In the data rows, 128 means zero.
Some points, one per row:
[137 132 151 155 159 178 110 156  95  90 138 146 143 182 105 123 157 138
 137 121  47  57  91 123 141 141  78 166 125 232 137 116 132  86  48 186
 115  69 104 242 103  59 182 137 168  95]
[109 114 197 131  85  88 162  44 145 125 142  68 191 150  99 190  52 138
  95 121 166 139 126 166  63 209 124 137 154 129 175 135 120 153 177 128
 148 172 109  12 155 151 170 237  74 144]
[ 75 165  94 147 167 106  84 165 162 129 207 142 128 181 209 145 207 184
 124  58  13  93  58 146 100 164  74 131 154 171  77   6 102  44  80 116
 109 102 130 228 106  62 127  79 163  87]
[ 98  83 108 155 160  88   0  48 145 175 116 122 124  97 160 160  94 119
 131 161 175 134 155  79 131 136 208 137 153 131 208 136 103 155 163 175
  87 144 109  53 149 172 167 160 106 121]
[141 107 158 118  62  69 148 106 170 173  86  73  98  98  87 112  86 110
 139 142 146 149 165 152 115 136 144 176 133  67 156 128 145 137 171 131
  61 155 110  75  81 143 118 218 199 162]
[120  45  72 137 180 163 106 153 125  43 242 175 131 205 172 207 152 157
 102  56  79 146  46 116 152 117 124 110 125 176  79  76 142  28  53 103
 162 101 166 209  95  94  88  24 118 129]
[ 89 217 127 178 181 120 158 202 141  67 118 230 161 229 119 106 192 208
 149 127 127  93 151 142 210  95 104  72 144 101  44  87 128  98  91 133
 136  78  73 225 145  70 154  65 142 131]
[113  89 142 156  71 134 132  51 122 215  65  77 109  47  99  63 150  85
 140 205 212 139 178  91 161 169 135 134 127  86 138 142 101 163 154 126
 106 126 115  31 124 184  93 254 140 157]
[ 81 156 162 182  73  90  93  32  81 140  80 106 146  30 111 114  42  70
 134 133 191 136 205 156  57 164 156 152 142 109 177 142  84 206 141 154
 160 121 134   0 159 177 194 241 153 172]
[ 66 105 185 138   5 116 143  55 120 179  81  79 170  52 104 108  61  62
 125  84 203 134 164 174 115 162 170 142 130 111 177 159 176 142 169  83
 113 114 123 127 131 147 122 183 180 130]
[ 84 115 203 136  43  80  98  87 120 163  82  38 158  27 106  82 121 130
 120 188 152 167 192  73  69 128 139 139 152  24 134 110 132 162 116  80
  80 168 130 117 109 209 103 211 113 121]
[152  90 145  52  59 162 113 113 100 213 148  69 110  43 142 132 165  98
 117 197 192 133 132 106 130 180 146 141 120 115 204 155 102 190 185 127
 130 132 136  41 150 125 102 194 138 123]
[ 71  78 107 103 126 150 133  60 159 145  75 121  67  37 147 172 111  98
 106 189 147 137 174 146  94 190 142 135  94 169 193 156 124 120 203 134
 136 159 109  48 141 141 169 135 121 125]
[ 73 143 208 128  24 104 125 106 100 137  36 141 137  65 107 153  54  40
 204 173 221 160 150 150 104 170 143  99 140 163 159 182  92 178 160  96
 166 157 154   0 168 213 152 209 164 210]
[118 108 132 101 109  95  61 138 144 167  21  34 107  28  93 105 132 119
 163 202 178 142 151 119 102 143 175 104 154  27 163 134 108 166 204 157
 142 119 180  25  67 132  67 215  68 171]
[128  90 129  50  51  80 125   4 112 171  82 129  80  45 105 206  28  29
 118  96 228 160 159  96  32 167 153 112  59 180 242 238 177 227  96 127
 143 118 163   3 117 230 158 207 133 128]
[196 130 145 119 106  87 150  24  98 141 172 109 111  55  60 147  48  53
 167 108 255 227 171 129  84  99 137 110 121  89 154 154  76 185 164 121
 178 185 170   0 139 167 142 121  91 175]
[142 131 157 138 135 173 162 148  87  97  92 150 130 141 115 140 138 144
 141 124  43 106 126 124 157 165  45 120 143  96 106  77 135 123 152 133
 125  68 125 216  90  72 137  67 120 132]
[148 123 148 114 132 136 136 101  95 155 125 108 167  58  68 103 111  66
  98 236 201 174 176  56 137 140 174 204 161  82 145 146 135 213 139  83
 147  93 138  41 111 193 125 237 137 140]
[131 106 128 162 230 108 170 190 148 130 178 214 154 188 132  92 176 142
 114  92  83 132 106  92 114 102 124  42  84 151  47 131 141  25  88 172
 126 118 109 231 132 128 149  61 151 138]
[153 166  32 160 255 117 215 167 132  35 178 131  89 188 173 134 165 192
 137  95   7  79  27 143 152  51  76  89  77 137  92  74 186  36  44 116
  19  72 131 255 149 128 172  36 132  54]
[186 203 101 139 255 186 190 172 180  79 144 231 184 146 143 109 166 150
 109 167  73 112  52 115 139 108  77 159 121 111  84 107  81 155  76 108
 112 158 136 206 113 127 171  95 139 160]
[131 120 105 105 178 170 190 255 108 104  84 158 146 179 162  70 176 200
 117 155  99  99  97  97 222 110 126 130 153 102  72  52  85 111  84 231
 109 123 114 236 142 104  67  97 117 144]
[125 190 101 157 184  99 149 155  68  84 155 116  82 170 109 144 108 255
 101  81  98 129 119 116 153  87  82 128 128 153  74  96 152  93 136 204
 137 130  81 255 116  60 126  41 115  93]
[142  56 122 122  90  65 109  65 114 180  98  44 126  90  70 104 124 132
 116 174 243 138 148 115  73 151 181 136 157  98  82 183 123 157 187 119
  65 149 160  13 109 179  50 205 148 117]
[100 178 159 132 184 142 176 174 140  53 135 127 125 153 160  85  64 167
 120 148  60 124  34 159 159 104  78 122 195  89  89  75 186 107 139 165
 159  81 117 243 148  39  54 120  76 130]
[136 137  70  81 217 198 161 234 161 128 179 216 103 255 160 130 176 152
 118 106 122  66  76 111 130 106  67  89 122 110 103  52 141  87  99 167
 117 116 106 255 125  25  65  15 119  93]
[158 168 121  98 140 193 150 156  96  72 162 233 111 230 107 160 114 123
  91  87  69 155 120  84 124 111  83  96 119 143 126 167 114 104 127  62
 165 134 106 163 103 157 148  59 154 133]
[140 126 159 128 108 100 198 103 136 240 134  88 137  59 115 106  82 130
 150 174 169  91 155 145 146 149 131 184 178  45  92 172  93 153 115  55
  95 112 107  79 110 129 158 195 117  92]
[171  92 125 188 212 170 141 203 134  72 144 214 133 231 127 180 182 153
  65 110  60 133  70 130 195 100  28 107  69 129  47 145 131  66  60 127
 117 129 112 240 138 125 176  12 133  33]
[195 151 141 114 106 121  88  85 144 107  93  90 104  67 150 156  49  63
 122 130 170 144 233 171  55 154 199 122  80 155 159 169 123 236 203  96
 146 117  98  47  87 198 167 163 144 152]
[107 101 158  61   5  80 119  14 144 203 151  94 149  24 147 191 101  97
 179  57 231 157 127 122  35 155 179 118 114 183 177 216 106 230 132 144
 141 156 130   0 167  91 216 212 114 124]
[ 97 131 121 101  55 137 101 101 132 177 149 124 124  63 103 200  43  78
 192  85 217 206 137 146 108 120 178 116  88 108 148 192 169 158 145 162
 137 110  83   0 135 156 132 171 174 113]
[124  85 111  99  72 158 156  90 154 113 121 127 120 124 132 151 158 123
 140 152 192 108 168 127  61 182 188 112 122 116 152 133  89 180 123  72
 144 195 156   0 121 149 140 109 147 114]
[128  62 132 133  36  74  88 128 127 183 132  17 130  64 117 119 125 162
 143 175 150 122  84  98 169 109 179 149 135  94 135 103 112 183 154  31
 155 139 127  53 110  53  50 208 125  76]
[ 73 105 102 133 204 153 128 166  96 133 203 145 119 255 124 117 109 176
  72 146 108 114  44 161  95 162  90 160 107 137  78  95 192 155 103 135
 162  85 113 240 214 104 165  43 137  52]
[ 95  55  79  92 190 200 124 218 137  59 149 135 162 152 128 128 187 203
  98 141  27  85 107 103 175  68 114 146  75 107 102  91  96  62  74 185
 119 114 141 243 122  65  63  18  77  71]
[170 162 211 146 223 130 159 208 100  79 155 118 143 164  92  85 129 118
 137  72  99 105  81 132 172  35 122 146 176 146  52  86 180  32  80 124
 100  52 107 255 113 115  81 106 238 117]
[ 58 186 105 106 131 162 178 191 119  62 118 128 138 207 117  64 167 138
 116 128  47 157  89  88 181 111  61 104 174 171  75 114 112 148 146 108
 151 163  51 255  99  90 113 119 167 109]
[197 147 138 136  48 121 105   0 162 235 134  70 181 129 105 118 140 125
 117 153 184 175 127 119  87 127 195 138  80   0 199 170 139 167 115  70
 109 154  98   0 153 211 167 189  96 146]
[155 155 177 166 164 131  90 222 170 149 186 189 120 159 112  76 145 158
  87 112  89  58  95 121 191 140  95  69 159 176  94  86 135 115  95  66
  97  88  76 255  64  78 130 108 151  81]
[104  89 104 164 174 104  53 100  89  34 220 187 152 163 123 215 123 159
 163  72 118 125 118 100  96  81 138 123  60 168 116 104 199  71  37 195
 130  66 153 175 155 157 122  70 119 152]
[128  80  98 175 168 168 119 182 153  67 190 139 130 183 160 131 215 126
 127 108  82 119  93  91  76 124 100  83 105 110  71 138 199 125  57 194
 137  50 133 186 112 140 140  18 122  58]
[114 115 123 122 188 145 130 198  98  41 164 201 104 212 184 174 158 190
  99  86 104 123  84 183 103 137 153 113  83  96 124  94 140  88  92 125
  87  66 143 255 130  83  99  46 115  96]
[ 67  84 183 111  48  86 134   0 124 163 137 135 146  25  84 169 110 117
 137 133 252 154 144 190   0 176 179 164 180 135 182  96 141 220 179 101
 132 104 107   8 154 188 150 255  98 145]
[192 163 124  88 104 130 161 136 121 123  76  48 141  82 120  68  25 103
 166 150 153 140 210 177 111  90 174 127 186 184 108 110  72 161 176  82
 164 130 126  38 100 111 114 161 101 176]
[129  95 220 142  23 144 142  78 140 151 112 110 189  56 121 141 108 112
 130 134 243 173 154 163 116 199 186 107 229 126 172 185 153 196 183  65
 115 149 126  11 140 197 163 246  88 153]
[110 141 130 106  74  47 159  67  90 197 140 131 180 108  39 168 110  27
 152 103 198 197 131 177  66 172 159 102  62  82 170 182 108 213 137 176
 130  90 117  33 172 175 180 188 121 142]
[ 83 150 205 113 136 134  81  77 118 131  96 121 172  87 141 101 103  96
 131 191 194 183 162 116 156 240 106 122 156  86 134 181 146 197 194  92
 176 136 201  74 159 124 115 195 129 114]
[149 103 196 116  19 133 106  40  97 248 139 115 147  51  75 153  74 104
 179 122 202 175 178 112  60 153 124 140 121 160 196 188 177 183 111 108
  66 137 120  19 146 200 152 184 144 144]
[161  97 170 140  72  95 125  71  79 125  78  86 118  16 106 115  94  86
 143  99 177 101 208  91 142 126 162 189 113  83  90 166 109 101 187  88
 109 173 168   3 111 112 103 173 191 200]
Then 12 other points, each followed by its number:
[166 113 209 114  71 101 121  56 158 200  91  50 165  43  77 102 142  69
 169 165 179  86 154 116 146 116 159 149  87 154 193 155 110 173 140 118
  63 174 148  39  99 170 140 227 148 125] 0
[120 101 161 119  68  59  69  43 109 152 108  58  98  62 167 127  48  31
 135 107 213 163 156 160  83 165 206 115 117  91 177 189 189 200 127 103
 141 104 168  14 238 148 170 184  86 128] 1
[140 117  31 127 255 136 106 170  72  57 173 139  94 220 178 118 238 171
  95  51 117  38 100  58 198  68  92 110  80 210 134  98 121  58  27 202
 150 138 100 255 120  84 134   0  51  88] 2
[ 98  54 183 127  12  84  83  87 128 247 150 146 122  66 103 127 130 143
 110 118 213 139 118  73 100 141 171 101 129 100 142 148 103 189 150 146
  83 104 121  89 140 139 197 229 189  59] 3
[118 249 157 142 172 142 193 168 132  83 141 152  88  95  96  53 100 169
 150 136  50 123 140 129 183 126 116 101 167 159 110 107  46  94 189 127
 104 131  95 167  88  21 132 108 203 163] 4
[ 56 101 144 103  67 113  85  56 145 153  96 129 165  25  82 124 129 123
 211 153 178 178 155 142  59 255 137 116 122  97 139 130  69 240 180 117
 104 169 128   0 166 156 129 195 129 157] 5
[133 134 169 140 113  75 111 120  86 151  85  88 157  98 160  92  66 105
 177 152 178 144 172 140 142 118 161 113 186  59 129 175 174 134 120 114
  85 132 132 113 126 175  97 203 163  84] 6
[ 86 132 195 127 128  63 114  28 178 114  86  84  85  46 101 161  71 146
 197 132 209 153 214 154  89 165 171 108  80  43 156 197 126 179 157 123
 128 179 142  77 115 146 146 159 114 176] 7
[113 135  79 150 140 148  79 142 177  97 138 207 154 217 226 108 238 172
  75 166  33  94 125  62  45 168 112 127 154 216 140  88 168 134 115 112
 110 162  95 255 146  65 172   8 125 106] 8
[111  71 113 134  86 134 127  76 123 151 114 129  87 111  76 191 126  94
 138 147 190  79  86 132 108 147 161 144 117 144 181 185 142 148 185 105
 157 111 177  64 140 184 127 152 136 111] 9
[139 138 141 118  40 102 152   5  90 140 131 207 160  75  85 220   2  55
 162 137 255 177 229 132  61 139 178  74 126 104 199 169 126 229 148  95
 156 157 101   0 160 239 171 157 128 201] 10
[210 151 168  81  71  96 108  81 140 135 101 107  79 114 133  98 159 122
  83 233 200 104 115  80 127 167 154 120 112 115 192 153  69 159 236 115
 147 196 146 121 170 138 153 201 146 122] 11
Which of these numbered points is nearest to each point below, looking only along the 8 directions in which the first points spread most? Its number follows each.
[135 100 114 126  99  67 102  63 171 108 132  72 117  17 101 159  87  78
 108 168 217 183 197 153 131  81 140 146 114  88 171 172 111 211  97  74
 155 167 152  10  85 194 108 205  63  93] > 7
[ 86 144 154 136  78 113 125  97  83  82 133 108 119  91  61 145 117 130
 141 127 154 184 142  68 122 132 151 166 188 138 165 188 133 192 153 140
 120 112 114  33 168 180 157 202 128 195] > 7
[119  47 127 179  85  40 132  90 142 161  97 113 168  62 112 109  91 130
  51 142 174 184 119 154  44 140 129 133 126 136 173 138 143 127  97 138
  52 119 119  27 116 155 131 227  96 176] > 3
[127  92 197 161 118  93 128  98 109 162 148  67 132  11  64  94  93 112
 168 118 142 214 118 141 166 139 101  81 197 162 138 107 130 130 143 164
 158 100 151 101 131 152  71 194 163 126] > 6
[125 158 108 138  27  93 220  53  76  99  53 126 109   0  93 206  39  89
 197  73 231 209 213 154 114  71 153  68  78 129 205 205 130 238 183 121
 159  97 104  39 174 221 188 182 157 215] > 10
[137  79 149 137  21 118 122 115 156 138  64 121 171 111 154 129 115 177
 113 169 187 119 149  65 179 187  99 107 107 101 161 157 134 187 112  97
 139 172 127  57 138 198 139 130 115 195] > 11
[147 224 191 168 111 122 171 189 129 113 136 123 116 122 116 125 116 134
 118 132  37 147 110 189 229 102 124 102 183 135  72 123 111  74 133 115
  53 149  65 215  84  62  69 118 183 120] > 4
[104  84 110 138  96 128  93  30 108 190 105  75  84  69  51 132 145  82
 124 144 116 161 110 121 108 146 109 183 153 162 136 248 147 139 147 144
 148  86 168  57 139 147 165 222 145  82] > 3
[159 122  87 133  95 119 109 109  99 215  49  70 120  73 125 101 107 107
 171 115 168 105  96  71 143 115 187  90 134  37 129 110 142 113  77 132
  86 143 143 133 123 124 153 223 147 142] > 6
[ 71 112 208 113 118  76  78 107 153 180  75  22 115  45 101 176 142 137
 140 173 163 156 141 121  75 196 164 135 183 166 172 182 148 190 211 132
 130 104  95   7 178  96 139 225 127 118] > 5
[ 85  97 125 145  87 122 125  99 119 178 112  79 110 124 115 132 182  84
 128 217 167 187  29  84 114 185 123 181 127  56 139  75 199 147  92 153
 105 195 157  67 183 166  89 173  85 100] > 3
[136 147 202 158  92 120 124  90 121 179 130 100 103  48  76 132 155 105
 120  79 199 126 144 142 131 133 159 154 140 117 115  97 147 191 124 130
 139  65 197 102 130 169 151 199 167 143] > 6
[128 201 121 126  67  87 133  85  89 127 101  66  99  26  56 170  21  57
 180  87 249 175 251 169  87 120 225 113 175 132 141 132  96 169 157  78
  79  85  95   0 144 171 172 159 144 185] > 7
[158 130 129 148 111 167 149 102 145 228  92  98  99  62 143 124 125 116
 141 144 238 131 155 150 153 182 139 162  81  94 111 147  73 189 147 104
  99 127 199  34 149 175 131 181 129 130] > 11
[139  45 199 155  55 101  96 145  77 189 112  74 127 117 131 141 115  99
 102 157 140 164 108 159  92 187 123 160 148  82 152 126 133 155 170  85
 159 124 150  90 141 121 150 192 142 116] > 3
[172  97  57 124 113  92 157  47 168 177 155 115 174  58 127 141 126  86
 129 101 167 119 109 136  74 149 153 108 131 199 136 136  97 152 159 124
 103 116 145  66 148 153 217  86  84 127] > 9
[154 208 125 177 189 155 123 241 155 137 119 140 132 108 164  16 139 138
 180 136  98 105 113  76 238  41 137 131 183 190  83  92  69  85 128 136
  99  77 106 214  22  40 138  87 182 143] > 4
[ 68 104 196 124  41 160  82  90 163 137  79  84 139  82  96 172  50 124
 127 179 173 191 185 151 104 177 198 141 119 112 189 132 102 189 130  78
 142  68 202   0 176 226 137 228  51 164] > 5
[ 71 105 225 142  75 137  92   6  89 189  84 138 148  22 154 186  16  64
 126  85 204 162 133 157  72 125 229  78 104  99 156 165 152 188 123 136
 146 102 134  24 132 233 154 245  85 151] > 1
[137 114 104 133  52  80 116   0  64 144 138 129 160  50  44 186  80  11
 129  63 220 177 141 125  80 119 215  83 124 156 150 216 178 194 109 148
 148 137 144   0 149 255 166 179 117 134] > 10
[ 72  61 130  36 110 129 103 120  83 196 138 107  70  74 140  98 170  94
 102  92 187 116 129 140 121 217 161 168 104 140 126 125 132 140 144 155
 174  96 147  59 175 131 151 170 119 138] > 9
[142  71 124 134  81  96 145 115 176 166 135 127 104 107 161  91 167 127
 113 189 171 194 123  63 155 104  58 123 125  88 208 158 142 218 100  94
  78 112 182  62 171 161  95 178  97 165] > 11
[140 123 201 120  30 137 155  28  97 176 117 138 121 144  57 120 106  96
 118  95 255 137 137 147  71 148 107 135 161  91 152 194 144 226 129  84
 175  82 150   0 173 255 179 171 154 124] > 10
[ 93 110 143 141  77 109 174 158 147 202 102 141  99  45 104 135  39 140
 102 197 239 144 175 136 178 116 159 130 109  40 116 105 164 133 192  90
 118 117 149  89  82 135 116 182 138 168] > 6
[ 73 123 130  99  36  58  95  29 137 197 121 125 125  74  96 234  27  99
 120 104 249 136 181 187  69 135 191 133  83  81 184 177 119 204  87 111
 173 142 108   0 176 195 135 188 123 145] > 1
[ 71 215 169 123  84 112 182 105 141 145 177 156 129  31 135 123  11  81
 159 139 147 186 158 183  94 153 187 128 170  82 181 148  81 197 137  97
 142  82  83  36 134 163  79 231 145 178] > 7
[ 78 144 140 173  81  77  87 107  82 155 108 106 160  82 107 121  95 131
 158 155 108 124 157 168 146 157 141 141 158 154 154 133  99 219 153 128
 167  88 120  97 142 199  95 182 107 128] > 6
[149  84 179 129  97 107  73  59 144 224  39  64 165  21 102  74 122  58
 162 194 217 104 145 102 100  94 205 172 151  93 147 234 123 170 146 146
 116 174 159   9 141 170  78 246 126 122] > 0
[121 148 106 125 168 195 114 236 159  97 195 239 143 223 163  70 183 175
 108 113  35 130  70 102 150 132  86 136 138 189 103 140  97 123  66  85
 121 130 118 198 147  57 138  61 114 123] > 8
[141 219 143 167 162 138 161 146 145 111 200 175 134 160 151 105  19 150
 142  71  46 145 221 177 141  24  86 107 135 154  38 152 144  98 148 137
 131 132  82 235  65  71 183  64 149 129] > 4
[ 76 132 127 124  65  84 120  99 151 133 109  42 132  67 135 137  83 160
 137 166 155  85  87 167  90 164 160 130 152  41 106  97  76 185 170  72
 131 113 132  64  88 138 175 108  70 154] > 11
[118 135 144  89 210 144 120 151 151 171 185 142 163 175 151  86 139 117
  60 104  83 107 104 104 137 173 145 106 133 181  76 110 181 121 133 116
 114 101 133 238 163 147 112 105 115  95] > 8
[173 140 161 121  89  61 125  92  82 177 132  95 123  75  94 137  67  85
 125 152 169 242 150 112 114 173 179 175  94 130  87 147 126 147 134 147
 208 131 141  72  94 135  63 191 144 129] > 7
[ 99 200 148 114 190 153 141 210 100 103  81 138 127 208 102 100 141 101
  96 201  63 100 151  96 250  80   0 144 200 204  70 130  91 130  87 126
 176 104 111 176 154  64 149 153 202 185] > 4
[202 225 101 173 182 158 218 182 126  68 132 110 108 157 157  59 156 221
 142 151 103 178  61 138 174 101  28 143 204 160  80  92  96 123 151 120
 136 117  99 217  90  90 100  93 114 136] > 4
[126  83 126 112 115  95 121  85 152 232  65  70 146  73  58 172  46 101
 113 140 182 139 133 129  95  83 165 178 122 102 154 160 116 137 122 178
 171 157  90  39 131 167 100 165 122 106] > 7
[129  70 142 123 132  80  93 166 136 136  83  41 129  60 121  93 155 102
 110 107 173 109  82  65  87 173 154 153 118  88 136 132 146 157 148  89
  60 131 156 123  77 122 109 228 104 155] > 6
[138  88  63 123 148  88 119 148 113  89 202 149  89 176 194 105 165 182
 117 134  33  47  84 141 128 177  74 137 136 116 128  89 126 100 117 151
 165 128 177 239 193  63 138  47 143  68] > 8
[ 16 144 160 118  43  65 110  24 113 171 100  65  80  29 106 121  65  51
 191 115 185 161 173 197  35 198 163 139 145 113 187 171 127 117 175  96
  98  92  82   0 131 200 179 138  50 134] > 1
[147  94 110 186  31  97 119 119 151 205  72 111  84  64  11 160 169 125
 171 112 188 102 159 119 110 126 134 163 129 143 182 142 131 170 152  91
 106 162 158  88  83 209 145 220 150 144] > 0
[152 218 112 141 184 226 199 219  91 118 185 149 107 141 148  67 107 127
 123 130  69 101  84 139  87  84  93 101 170 181  79  85  95  77 123 147
 127 106 117 192 103 121  96 128 159 156] > 4
[181 111 140 102  78  80 108 118 136 145  89  62 136  27  80 109 123  58
 161 148 167 180 139  95  97 146 134 127 112 123 227 167 109 194 101  48
 162 189 162  76 108 183 189 231 144 126] > 0
[113  68 174 178  77  78  77 112 132 132  47  82  77  35 117 125  87 124
 206 114 166 163  99 111 136 145 204 105 153   0 156 112 119 125 187 122
 160  94 143 105 104 170  73 244 144 147] > 6
[159  89  58 159 188 190 109 202 152  34 160 157  77 205 215  80 221 166
 123  76  57  96  44 127 128  45  71 108 111 176  99 117 153  19  74 172
 136 166 183 218  83  78 150  12  82  90] > 2
[133 182 146 137  91 107 103   0 134 141  47  71 180 118  90 132  23 111
 128 132 219 204 212 182 140 153 155 148 119 118 157 194 173 212 153  64
 185 147 167  17 132 191 132 187 122 151] > 7
[138 208  97 105 157 184 156 192 111  98 125 193  98 106  80  68 138 125
 117 111  20 105  94 130 179  80  70 112 213 182  65  95 124  94 115 161
  94 132 118 242  88  98 145  71 142 149] > 4
[ 45 122 133 131  76 112 175  92 169  64 116 155 107  61 139 171  38 134
 146 136 169 183 183 126  81 152 150 123 172 162 108 198  85 216 150 153
 144  52 145  16 226 185 141 222 119 146] > 7
[117 100  25 154 188 103  82 223  58  44 159 132  90 199 204 110 150 184
 122 138  19 122 109  74 146  79 105 168  58 138  89  97 170  19  51 218
 163 120 138 240 156  83  41  80 144 105] > 2
[145 199 134 167 193 175 156 151 116  64  72 146 117 164 129  52 125 186
 116 163  30 137  98 142 220  45 154 129 136 165  52 116 103 116 107 141
 132 157 120 239 104  73 146  65 167 111] > 4
[ 73  74 136 122 155 140  60 192 172  74 196 119  58 179 104  70 179 159
 119 167  91 102  89 112 164 187 116 112 125 112  99  98 104  77 200 153
 234 157 155 255 107  69 126 104 136  90] > 8
[125 141  78 172 129 156 113 216 181  91 191 137 141 196 200 127 234 130
  80  74  87 114  88  98 147 130  64 142 116 183 146  93 126  83 148 150
  75 137 156 237 115  92 144  43 136  61] > 8
[180  57 145 146 130  50  92  64 155 147 105  93 125 127 116 144 146  74
 160 145 174 133 119  92  71 162 112 144  93 113 185 176 162 148 130 120
 126  95 148  35 128 188 174 165 100 121] > 9
[124 152 163 122  59  30  71 145 127 163 102  33 111  61 159 143  68 202
 152 144 154 109 176 147 124 172 153 114 127 101 177 139 103 157 195 131
  96 177 138  34 135 121 119 140 130 175] > 7
[ 56   5 142  96  99  60 147 136 102 156 122  82 106 145 116 174 166 121
  89 124 148 165  83 147 144 148 214 116 107  96  80 160 100 124 126 111
 131  83 165 129 154 173 161 133 128 118] > 9
[167 138 105  62 173 177  99 148 105 100  38 129 168 171 106  64 166 146
 173 166  64  51 127 147 148  81 103  92 176 101  90 115  54 111 112  65
 112 139  78 178  43 104 146  84 102 153] > 4
[131 101 136 115  62  86 197  23 179 206  88 102 138  80  64 123 102  61
 157 132 215 213 175 215  96 107 191 135 167  59 124 108 157 190 173 107
 100 111 129  73 149 174 153 222 146 164] > 7
[189 103 123 153  60 120 122  69 109 235 103  59 166 101  53 169 185  61
 125 137 219 145 177 139 158 123 134 118 137  78 153 185 103 130 163  97
 142  86 154  94  98 231 109 193 168 140] > 0
[157 120 118 105 101 104 135  67 101 154  73 139  90 109  69 221  29  64
 125  89 251 164  90 153  78 147 208 138 120  44 151 190 133 182 125  40
 130  28  83   0 149 255 166 165 156 247] > 10
[150 124 178  80  61  88  87  91  57 186  98  74 108  45  99 148 110  91
 108 198 209 154  81 140  87 150 167 126  76  88  84 156 114 179 167 129
 189 158 186  72 144 131 113 226 154 131] > 7
[114 174 151  86  90 146 104  83 169 156 106  90 155  63  90 171 122  76
 135 166 179 136 166 151  96 185 117 219 143 140 181 173  97 215 193 108
 104 153  93  24 187 190 252 223 111 168] > 5
[126 120 162 135 103 102 148 104 184 153 116 145 142  67 100  98  90 252
 137 147 135 192 102 133 119 149 144 107 171 123 194 112  73 138 137  70
  88 130  48  39 133 169 117 146 115 147] > 11
[132 118  91 164 146 211  92 164 127 147 182 203 166 204 197 106 224 189
 105 106  35  85  41 119 177 120  78  80 164 119 143  81 101  69 118 133
  83 165  78 228 104  96 114   0  59 136] > 8
[150 179  74  92 174 136 191 190 150  63 135 188 141 192 130 111 110  48
  75 142 103  71 120 225 213  72 113 150 110 110 115  94  78 126 100 106
 110 117 111 231  83  79 112  96 152 155] > 4
[134 126 139  53  60 133 132  66 101 205 131  81 163  75  82 168  51  70
 123  79 255 146 163 164 135 176 167 135 109 141 184 214 137 199  77  53
  68 120 147   0 150 255 217 123 138 181] > 10
[ 75  99 219  78  84 129  67  69 128 161  73 180 112  81  58 158  82 104
  85 143 127 149 207 170  77 202 160 133 186 133 157  84 164 223 136  58
 132 176 163  11 199 173 185 188 140 145] > 5
[116 173  77 118 173 136 150 255 135 117 193 128 159 103 165  85  86 198
 151 137   0 126 147 175 148 102  99  75 111 164  49  87  70 107 159 127
 142 164 120 177 119   6 114  81 180 113] > 4
[183  92 184 116  97  67 119 106 136 163  81  18  91  95  56 149  86  98
 140 139 247 118 161 144 187 106  81 170 150 105 126 157 199 133 109  53
 127 128 142  74 143 137  75 228 171 102] > 6
[131  76 128 124 160 117 103  81 172 111 132 106  83 133 119 151 134 106
 198 129 217 101 142 164  95 155 191 101 163 163 184 154 106 154 131 112
 136 101 161   0 130 226 208 161  91 150] > 9
[129 111 114 158 144 103 154 170 157 113 179 128 128 255 137 127 182 177
  54 133  15 126  60 129 204 118  76 161 154 194  79 104 106  84 131 159
 163 137 140 246 146  79 138  67 101 112] > 8
[159 244  88 105 175 149 182 179 180 102 137 186 162 222 144  38 146 123
 162 159  76  56 113  52 227   8  96  75 154 162  59 141  74  60  82 101
 121 118  91 203  79  67 117  65 154 142] > 4
[123 160 142  79  40 168 129  34 193 110 115 179 146  77 167 150   0  88
 137 108 225 179 175 149 101 191 129 130 106  88 194 147  72 163 175 124
 173 169  88   6 194 227 123 109  85 204] > 10
[136 128 129 139  82 138 116 126 176 167 103  70 125  78  59  96 186 121
  92 151 118 103 165 101 153 126 156 149 162  57 145 116 101 146 172 114
  83 125 139  37  97 113 132 207  98 165] > 11
[ 65 121 170 153  56 145  89  77 151 200  67  52 127  54 114 162 137 140
 136 160 158 156 105 100  58 155  86 123 136 153 202 121 109 192 185 108
 183  92 141  51  95  88 107 183  87 134] > 5
[122 106 127  92  91 108 116  73 119 115  80 108 120  49 140 201  97 114
 178 201 155 154 192 140 105 181 121 149 148 110 231 143  55 162 159 105
 189 131 163   0 164 201 171 199  33 148] > 5
[114 119  75 142 200 149 117 153 131  37 155 163 124 255 133 145 139 140
 106 107  77 104 118  85 158 102  96 123  83 126 118  73 126  82  89 227
 108 188 112 255  85  86 106  10 105  93] > 2
[183 159 184  86  93 173 182 155 143 110 180 118 154 146 153  69 150 146
 118 109  48  39  90 121 137  79 110 102 115 162  85  97 116  22 172 134
 107 144  96 148  59  37 113 105 124 165] > 4
[119 151  83  96 181 170 103 206 116  70 192 174 138 240 167 181 185 162
 148  61  63  93  96 116 146  55  83  78  41  95  92  76 104 101  63 156
 144 139 157 255 161  69 128   0  92 125] > 2
[114  71 139 113 118  81  64  56 115 152 102  66 127  86 187 169  72 119
 159 105 193 170 207 126  94 110 127  61 112 109 161 163 118 174 144 141
 201 143 116  11 150 215 153 149 108 113] > 7
